Each row in the table below has a label, given by one hidden rule.
[ 35 -42  21  16 -28  17 -68 -17] f
[-11  50 -41 -28  48  30  37  10] e
[-35  72 -54 -77  20  23  21  29] e
[-35  -6  22  19 -36 -22 -27  22] g
[ 23 -12  10 -11  18 -24   2 -12] g
[ 32   6  -8 -32  34  17  15  26] g
[22 21  9 -3 12  9  4  0] g
[ -5 -64  17  62 -69 -15 -45 -16] h
[-22   4  -5 -18  -7 -10   7  29] g
[-19  13  20  -1 -10   2  40  -7] e
[-14  12 -56 -11 -23  -3 -34  35] g
[ 44  59 -35 -51  73  48  36  -4] e
[-25  10  19  24 -12   3   9  -1] e
[-20 -63  24  55 -36 -31 -28 -26] h
[-16  25 -68 -67   6   1  11  21] e
[ 43 -45 -16 -50 -20 -17 -57 -26] h
[-36 -28  21  11 -35 -21   2   3] g
[-27   1  22  17 -18 -10  26 -11] h
[ -2 -49  -8   3 -21 -41 -33 -12] f
[ -6 -47   4 -32 -28 -14 -28  -6] g
[-15  -7   3  61  16   5  17  10] f
[ 17  -5  19   5  12   7 -19  -7] g
[-4 -4  8 -2  3 -5 15 15] g
[-39  -2 -19  40 -15   1   5  28] g
[ -5 -16   8   6 -14   1 -16  -8] h
[ 30  22   2   9  26 -13  32  16] g
[ -2  21  16   4  -2 -39  11   0] g
[-33  -3 -12  22  -9  -7   4  -2] h
[-12  14  24  30  13  20  43  -1] g
[-36  -6   5  21 -12  12  -5  -4] e
[  6   4   0 -28   6  15  12  -4] e
[ 17 -36  -9 -34  21  -6 -28 -15] g
[-24   9   4  40  -9  15  -8   6] g
[ 17  -4   1  10  12 -15   6   7] f
[  3   7 -15   7   2   2 -10  23] g
[-63  26 -41 -27 -20 -16  -1  18] e
[-17 -52 -17  98 -46  -1 -52  -2] f
[ -3  22  13 -32   2   9  32 -13] e
[-67  51  -6   7  -1  15  46  13] e
[-51   6  31  62  -8  -3  51 -32] d
[ 52   9  22  -4  31  -3 -26 -23] g
[-20 -65  -7  16 -63 -24 -43   9] f
[  2 -30  16  37 -27 -20 -16 -14] f
[-27  -4 -11  12 -51 -11  24  -1] h
[78 16 39 -1 76  8 27 -9] g
[-19 -17  13  42 -27   7  15  -8] h
[ -9  26  17  38   3   2   8 -29] h
[  9  34 -11 -15   9  16 -11   0] e
[-13   8  -4  19 -10  -4  25  13] g
[ -6  -7  -2  37  18 -18  26  -6] g
[ 16  -9  28  14 -13  -5  16 -21] h
[ 11 -45  22  37 -25  -2   2 -27] h
[-70  59 -50  31   7   0   5  62] g
[-101  -39   25   70 -127  -76  -22   33] f
[ 16   1  16 -35  13 -17 -17  -6] g
[ 14  11  13  18  -7  17 -10 -44] d
[ 1 27 -1 23 25 -7 -3 29] g
[ 11  -7 -38 -10  -3  -1 -38  21] g
[ 19  86  -1 -30  69  40  32  15] e
Here are more rows. What is the label of each one?
[-52  11  26  41 -45 -35  46 -10] -> h
[ 28  35 -12 -72  31  23 -22  -9] -> e
[36 -4 29 16 32 31 41  2] -> g
[-40 123 -48 -57  47  24  51  18] -> e
[-16 -30  25  10 -28 -27   9 -27] -> h
[-33 -29  32  19 -34   3  -9  -9] -> h
[-17 -16  -8  26 -24  11   2  -5] -> h
[-3 12  3 13 13 35 14  3] -> g
[  4  -3   0  -7  -1  -5  -8 -28] -> h
[-20 -69  36  51 -66 -39  -9 -22] -> h
[  2 -19  14  22  -9  12   5 -24] -> h
[ 25 -48   5  20 -38 -23 -77 -24] -> h
[-40 -24 -48  -7 -42 -14 -22  36] -> g
[ -7 -59  48  33 -57 -28  -1 -32] -> h
[ 16 -39 -12   5 -13   5 -44 -35] -> h
[  7  -6   8  19  -8  -1 -26  19] -> f
